In the rows, zero is written as 128.
Which row each row swaps with, under one turn or mirror:
pud: [138 136 118 169 109 152 126 114 141 148 125  93  78 108 148 127 149]
Fugus: [112 150 101 150 125 142 103 137 126  70 149 149 128 146 132 116 146]
buzuz: [118 152 112 132  94 125 109 101 149 140 123 154 139 127  70 138 111]
sile: [107 127 116 150 151  94 129 170 105 136 139 175 121 137 140 117 104]
zuvol: [126 154 138 115 103 135 121 163 137 128 146 143  84  88  99 124 148]
korod: [113 128 119 122 169 118 159 172 117 114 104 139 101 114 142 111 104]
zuru: [144 146 128 131 102 125 115 104 143 148 116 154 151 126  70 145 119]
Rinad: [151 169 123 160  79 122 133 144 123 130 143 161 129 125 149 130 158]
regi: [134  99 159 128 116 100 108 143 140 149  94 114 118 138 106 146 145]
keva: [137 139 151 149 108 122 161  90 112 152 118 121 146 106 160 141  97]
pak: [130 126 144 148 118 125 152 114 121 145  78 109 117  95 170 116 150]
niz: [137 162  99 137  94 108 104 109 117 143 147 164 139 112  98 100 139]
Saza: [104 145 141 137 136 131 146 124 120 118 167 129 149 116 131 140  66]
kuget: [132 149 130 118 108 132 119 155 136 128 150 154  85  85  98 116 151]
Pezel: [111  86 122 161 141 110 116 145 121 122 129 167 126  95 161 106 134]
satod: [102 115  99 128 151 106 132 177 107 121 128 167 126 133 138 110 106]
Gid: [107 169 108 153 136 103 117  99 112 143 128 122 157 138 139  97  96]
Tofa: [117 176 136 155 141  92 138 114 123 154  89 116 102 130 143 120 102]
Nefu: [114 132  94 170 110 147 124 106 139 138 129  86  90  96 145 133 140]
Visam: [147 145 132 121 102 120 126 101 141 152 118 148 143 122  70 145 121]
dorug: [101 132 114 152 142 141 116 115 153  92 100 139  96 100 134 109  89]
Leli: [145 131 134 101 142 114 158 151 135 143 116 134 101 102  80 148 132]
teloz: [112  82 131 157 133 120 108 142 122 123 125 158 108  91 158 103 126]
Bonit: [105 137  93 131 120 152 139  87 113 135 146 109 165 147 137 114 116]
sil: [117  85  94 150 136 152 167 147 117 123 147 147 138 133 132 151 116]
bitim: [117 188 124 150 145 107 136 106 122 148  95  97 130 126 144 112 110]
sak: [147 171 128 154  90 122 127 147 123 107 133 157 144 152 147 142 152]
ranun: [104 135 106 170 124 147 127  92 137 142 125  76 105 111 144 117 135]
Tef: [138 182 119 133 104 133 154 129 122 100 122 140 154 160 149 139 133]
Dun: [110 107 103 130 168 168 151 148 131 108 116 116 107 111 140 114 145]
sulu: [127 138 145 140 108 108 163  92 115 154 108 107 137 108 168 137 106]
nev: [117  90 126 145 111 114 128 136  99 146 140 159 167 120 158 116 141]
nin: [130 165  93 140  97 108 100 105 128 146 150 158 124 113  97 103 142]
neza: [113 119 104 135 149 172 165 138 140 108 110 117  94 113 138 111 151]
Mag: [119 146 145 111 136 132 142 122 131  99 110  87 127 153 112 156 120]
zaki: [148 131 143  98 136 112 153 151 126 140 109 125 101  93  86 135 137]
Bezat: [104 118 145 125 144 116  90 156 140 100 112 107 117 149 123 117 151]
vaz: [101 119 105 137 125 147 137  95 118 141 156 110 171 153 121 116 124]
duked: [120 159 139 119 123 140 136 165 147 126 145 142  89  86  90 139 138]
kuri: [141  80 108 154 115 139 139 137 118 150 153 147 143 148 122 159 117]
nuno: [123  83  93 152 125 142 153 140 120 139 150 133 148 125 119 171 115]
tovu: [125 119 161 127 120 103  99 152 140 118  97 106 114 151 122 143 151]

sulu is swapped with Pezel
sil is swapped with ranun
zuvol is swapped with zuru
sile is swapped with Tofa

